A single turn carries every row of the set below to another of its rows. Some are shown first; where does it send the rows asked next?
Zomu: [ 18 -14  27   7   0 -28  33  26  -7  11  40 -11]
riril: [ 17 -19  27  -1   1 -25  36  15   0  15  31  -9]
sena: [ -5  23 -13  25  20  -9 -16  14 -36  25  24   0]
vifi: [  1  10  -3  26  17  -7 -26  14 -37  29  25  -6]
Fikoz: [ 22   7  20  19  -8  -9 -23  54 -34  20  -4  -9]
tus: [ 37   7  41   2  22 -15 -15  -8 -18  31  17  -3]
lus: [ 19 -14  -4  12  11   7  37  23   9  -3  21   3]
Tefa: [ 13   5   2   6   6 -20  49  26   1   2  33   2]
Rov: [ 24 -34  20  14   4  -1  22  24   2   7  29  -9]
lal: [ -2  19  -4  24  15 -16 -18  14 -39  28  28  -4]
vuk: [ 19  32   1 -13  -1 -19  13  57 -21   2 -13  11]
Ganoz: [ 19 -13   0   4  11  -1  41  13  12   2  16   4]
rori: [ 22  18  29 -12 -12 -33   0  59 -31  16  -2  -3]
puti: [ 27  36  27  -6  24 -29   6  -7 -20  27  21   5]
mel: [ 10  36  -6  14  -1  -9  -1  56 -30   9  -8   5]
paro: [ 33 -10  24  -3  -8  -8 -17  55 -22  11 -13  -6]
koze: [ 14   0   9  -2   7 -22  50  16   5   8  27   1]
zesi: [  0  15 -12  27  19  -2 -20  13 -34  25  20  -3]
fazuz: [ 19  14  -2  22  -1   8 -18  54 -27  10 -15   1]
dutet: [ 32 -12  28  -5   9   0 -22   3   0   7 -20   4]
Noko: [ 28   7   0  -2   1   8  -4  54 -12   0 -24   9]
kezem: [ 16  39  21 -18   8 -39  14   7 -11   7  -4  13]
sagus: [ 27  35   2  -3  34  -3   9 -11  -9  16   5  18]
lafi: [ 24 -33  17   6   7  -3  28  14   8   9  20  -6]
naz: [ 38   5  17   5  31  12 -14 -10  -8  21   1   8]
kitu: [ 20  22   0 -11  17  -2   3   5   2  -4 -24  20]
Tuv: [ 13  31  15  12  -8 -26  -7  58 -40  19   3  -5]
rebu: [ 24   6  49 -15   0 -37 -11   6 -16  20   0  -4]

lafi turns into riril
puti turns into sagus
And these:
fazuz turns into Fikoz
lus turns into Rov
kitu turns into dutet
paro turns into rori
lal turns into sena

A single turn carries every row of the set below to another of its rows. Some are shown first; where does it send the rows asked next?
bupa: [-17   3 -16  20  26 -15 -14   2  -6   4  12 -24  -5 -10  25 -23  20 -11
  -8  -4 -14 -76]
zos: [ 10  -6 -19   3  37  -6 -23   4 -18   1  18 -21  -6 -14   9 -56  15 -13
  12  15 -14  20]
Dalu: [ -1  15   6  13   9 -27   3 -16 -14  14   4 -24  12  -3  17   2  22 -14
 -40 -11 -13 -24]
sebo: [  3  13 -24  34  -1  50 -10   9   1  25  18 -28  -8   1   7 -68  38  -2
  -9  22 -13 -28]
simo: [-24 -35 -13  14  26  37   5  -8 -26 -36  14 -23   4 -25  26  -9   1 -24
 -27   2 -14  12]
ligo: [-19  -4  -9  13  69  41  -5  14 -18 -16   6 -18 -25  -4  -8 -27  12 -15
 -41  20 -21  -1]
sedu: [ -4 -11 -14  22  22  -7  -1   9 -22 -21   5 -28   0   1  26 -55  17 -10
 -55  -4 -14 -55]
botus: [ 21   8   5  -7  14  31  -8  12  -5 -21  -9  -2 -24 -23  14 -52   7  -7
 -26  -1 -22 -11]
sep: [-14 -22 -32  17  26  37   7  12 -28 -34  19 -32 -19 -22   6  -1  18 -20
 -31   6 -10  14]
rop: [-20   6 -18  13  40  75   0  12 -15 -13   3 -39  -4  -9   4 -46   7 -18
  -9  25 -15   0]
tozif: [-35   6 -17  22  38  53 -27   0  -3  21  31 -20  -5  -6   9 -44  24   1
  -9  41 -10 -43]
sama: [-23   2  -5  12  81  38 -16  -2 -10 -14  13 -25  -3  -1   9 -22  16  -9
 -28  19 -19   9]
nezav: [-31 -11   3   9  65  46  -5   1 -18  -8  -5 -27  -4  -6  10 -25  -3 -16
 -45  21 -25   4]
Vol: [ -1  11 -32   0  37   5  27  10  -9  32 -11 -57  -4   2  33 -15  22   5
 -34   0 -12 -22]
gote: [ -1 -30   0  19  22 -14  -8  -2 -22  20  25 -11   2 -12   4  17  26 -23
 -20  16 -18  -4]
ris: [-13  19 -19  12  13   9  -2  13   1  14  -5 -45  -9 -12  31  -2  15  -2
 -32  -2 -15 -72]
sukir: [ -8 -13  15  35  22 -14 -22 -15  -5   6  10 -26   9  -7   8  16  19  -8
 -30  36 -17 -33]
kefe: [ -2  14 -14  31   6  50 -17  -9   7  25  19 -30  14   1  25 -67  33   4
  -3  21 -13 -25]
tas: [ -6 -12 -34  21 -25  57 -20   5 -10  -5  10 -20  -2 -17  16 -24  32 -11
  18  16 -15 -22]
pusuv: [-11 -11 -22  13  38  40  -3  -8 -12 -47  24 -25   0 -20  26   4  24 -10
 -21  -1 -10  14]
luze: [-10 -12  10  33  13  -4 -13  -3  -9  13   1 -36   0  -8   1  22  16 -11
 -44  39 -18 -33]
Lem: [ -9  25 -12  15 -23  13  -3  34  -7  -3   1 -43 -14 -17  48 -34  16  -9
 -39  27 -22  -2]
doz: [ -4  16 -18  13  27  13   1   3  -8  -6  -3 -62  21   4  49 -27  20   7
 -60   1 -11 -37]
nula: [  8   5  -7   1  38   5  18   0  -1  -2  -9 -13  -9  -2  35 -34  23   4
 -35 -17 -14 -52]
kene: [ -9 -10 -33  20 -20  56 -22  -1  -8  -2  11 -24   5 -17  24 -22  31  -8
  22  16 -15 -18]
zimur: [-42   5 -14  18  30  62 -21   0  -6  30  19 -32  -1  -7  15 -40  13   1
 -20  43 -12 -40]
Sus: [  0  24  -4  20  -6  -4 -19  22   2 -29  20  -9 -16 -14  45 -47  31  -7
 -18  16 -19 -17]
kikim: [  1  -2  11  33  19  -5 -18  -4  -2   0   8 -23  -6  -7  -1  21  29  -5
 -39  33 -17 -39]
nide: [-15   9 -12  13  47  72  -6   7  -8 -25   9 -26  -7  -6   3 -52  13 -16
  -4  19 -14  -9]
suli: [ -7   1 -12  31  -8  53  -7   0  -2  33   7 -31   6  -2  19 -73  19  -6
 -16  23 -17 -28]
fim: [ -6  -6  -9  29 -19  45 -16  11 -16 -22  26  11 -21 -12  15 -30  36 -15
 -23   1  -9  -2]
dafu: [-27   3 -32  19  24 -12  -9   7 -12  32   6 -58   7  -8  32  -9  12 -10
 -10   8 -13 -52]
Goga: [-21  -4 -11  23 -25  60  -6   5 -16   4   8 -26   5 -12  37 -10  18 -10
 -32   9 -13  20]
vugo: [  8  16 -12 -11  17  34  -5   9  -6  16 -13 -52   4 -18  31 -28   0   0
 -22  16 -19  28]
Vova: [-19   6 -11  22  -4 -14 -21  12 -12  -1  20 -35   9 -12  56 -48  15 -14
  -7  31 -20   7]
mapap: [  5  -4   3  10  15  11  -1   0  -8  21  10 -25   3 -13  15  38  27 -11
 -39  15 -17  -2]
Bap: [  7 -18  20  12  13   5  -5  -7  -8   0  11   7  -2 -16  12  19  24 -16
 -37   3 -20 -24]
veta: [-20 -11 -22  33  -1  27 -26  -5 -19  -2  38 -15   9  -4  30 -24  36 -13
   3  12  -4  27]
biv: [ -2   7   1  15   6 -31   6 -10 -22  16   4 -25   4  -3   8  -2  19 -20
 -41  -8 -14 -24]
degeg: [ -7 -19 -25  10  48 -25  13   0 -21  21   7 -27  -1   2  25 -45  19  -9
 -11  -1 -11 -32]
rari: [-23  -2 -14  14  48  64  -7   2 -15 -16   9 -33   4  -7   8 -55   5 -21
   3  24 -15   0]
kesa: [-11 -15 -29  18 -26  58 -18   3 -11  -1   6 -23   4 -18  23 -23  25 -10
  17  15 -17 -21]
veg: [ -6   1 -41  25  38 -19  -7  13 -26  -1  21 -60   9   9  24 -40  31  -5
 -36  10  -6 -27]
luk: [-33   8 -14  19  28  63 -19   9  -4  19  20 -20 -15  -8   5 -43  19   0
 -25  40 -12 -50]
zabo: [  1  17  -4  15   8 -29   4  -9 -18  15   8 -28   2  -1   8   4  28 -14
 -38  -8 -12 -20]

sep turns into simo
nezav turns into sama
And these:
luk turns into zimur
suli turns into kefe
bupa turns into ris
rop turns into rari
gote turns into Bap
degeg turns into nula
tas turns into kesa
veta turns into fim
zabo turns into biv
Lem turns into Vova
doz turns into veg
vugo turns into zos
luze turns into sukir

